Read these off the grid that follows.
1) Which number is the first entry, reading row by row?
2) Which number is the second entry, reading row by row?
3) Which number is the last entry in the row that holds the largest entry?
4) Which number is the smallest entry in the last row?
5) Which number is the 5th-last entry, reading row by row?
6) Which number is the entry just left of the centre entry?
7) Which number is the entry just right of the largest entry?
8) Which number is the centre entry?
4	23	3	-4	-1	-2	3	-12	-1	4	4	-7	14	3	-29
0	7	-10	25	4	11	-8	-1	-15	-8	-12	11	-5	-20	12
-4	8	24	-5	3	-26	9	-13	14	11	7	-24	14	7	-40
1	-6	-10	-1	-5	11	-3	8	-3	-4	-1	11	-7	3	20
4	4	12	-4	4	0	-9	-2	-4	0	-1	-2	0	2	-1
-3	8	17	-4	2	-19	7	-10	11	8	5	-18	11	6	-31
1	18	3	13	4	-3	-1	-11	-5	1	-4	-5	8	-11	-21
4	5	12	-25	5	-5	16	6	-9	5	-1	-6	12	-15	-22
9	11	-15	-9	1	1	5	3	4	-2	37	0	5	22	24
11	-13	20	-21	-4	3	6	9	13	2	18	-2	3	22	7
-8	-5	-19	27	-10	5	-8	-2	11	-4	1	8	-10	15	19
18	-6	21	-9	-16	-5	-14	11	6	19	29	-3	-1	10	-31
-1	14	5	-12	9	9	-7	4	-32	-2	-6	4	9	30	-3
1) 4
2) 23
3) 24
4) -32
5) -6
6) -1
7) 0
8) -11

Questions about the table below.
1) The smallest entry in the first column?
2) The second entry, reading row by row?
3) The last entry, reading row by row?
4) The largest entry in the first column?
5) The top-right entry?
6) The bottom entry of the column that holds the largest entry?
[[257 840 374 503 498 438 488 417]
 [522 173 348 190 262 306 346 199]]
1) 257
2) 840
3) 199
4) 522
5) 417
6) 173

-205	-192	51	484	-41	168	55	388	-33	296	-235	-12	242	35
212	289	-358	-541	-230	3	239	304	176	29	-411	496	78	-527
184	363	-39	132	-253	-333	-217	-251	569	-138	-11	-4	-198	102
Indices start at 0.
The entry directly below -358 -> -39
The entry in row 2 and column 0?
Answer: 184
The entry at row 1, column 0?
Answer: 212
The entry at row 0, column 2?
Answer: 51
The entry just right of -41: 168
The entry just right of 132?
Answer: -253
The bottom entry of the column that holds the largest entry?
Answer: 569
The top entry of the column that holds the largest entry: -33
The entry directly above the smallest entry -> 484
The entry in the bottom-right corner?
Answer: 102
The entry just left of -4 -> -11
The entry directly below the smallest entry?
Answer: 132
The top-left entry is -205
The entry in the top-right corner -> 35
The entry directly above -39?
Answer: -358
The entry in row 0 and column 1 is -192

data =
[[212 148 132 178 203  53 221 139 169 225  84 149 198]
 [157  85 180 204 161 146 165 122 185  95 191 152 148]
 [153 169 117 159 140 115 176 119 196 151 162 157 217]
 [215 133 173 199 159 100 168 110 216 182 171  95 220]
 [185 173  99 148  72 141 231 133 230 149 186 227 106]
 [111 237 191 128 151 217  74 180 167 102 155 155  92]
 [128 160 189 143 117 131 178 105 201 191 152 176 160]
 [128  98 173 163 184 195  77 196 157 113 185 178 127]
 [136  92 155 137 109 158 200 219 161 161 136 143  85]]
Indices start at 0.
The top entry of the column that holds the smallest entry is 53
The entry in the bottom-right corner: 85
The entry just left of 137 is 155
The entry just left of 231: 141
The bottom-left entry is 136
Give the entry at row 0, column 2.
132
The entry at row 2, column 2 -> 117
The entry at row 0, column 1 -> 148
The entry in the top-right corner is 198
The entry directly above 231 is 168
Give the entry just right of 110.
216
The entry at row 1, column 0 -> 157
Give the entry at row 2, column 0.
153
Give the entry in the top-left corner.
212
The entry at row 1, column 1 -> 85
The entry directly above the largest entry: 173
Give the entry directly above 122.
139
Give the maximum.
237
Give the entry directly below the centre entry.
74
Give the entry at the centre.
231
The entry directly above 131: 217
Give the entry just left of 77.
195
Give the entry directly below 110.
133
The entry directly below 98 is 92
The entry just left of the smallest entry -> 203
Give the entry directly below 230.
167
The entry just left of 140: 159

Read these off the array that follows.
1) The largest entry?
2) The second entry on the main diagonal?
3) The third largest entry?
4) The entry in the bottom-right corner?
5) The third entry on the diagonal from the top-right corner?
6) The fourth entry from the end, reading row by row?
7) The smallest entry in the last row?
8) The top-right entry?
[[  0  -8   1   1  11  12 -10  -9  -2   2 -23   9]
 [  2 -24 -11  -2  13  11 -35  -3  -1  13 -40  21]
 [ -2 -19 -22 -20   9 -13 -14   7  10  -6 -12  -2]
 [ -3 -23 -13 -18  24   9 -18  -9   7  -9 -40  10]
 [ -4  23  37  -6  13  48  31 -26   9 -35 -22  24]
 [  4  -4  -2  16  -6  -5 -14   3 -11  22   3  -1]
 [  0 -28 -40 -16   0 -36 -31  21   5  14   1 -11]]
1) 48
2) -24
3) 31
4) -11
5) -6
6) 5
7) -40
8) 9
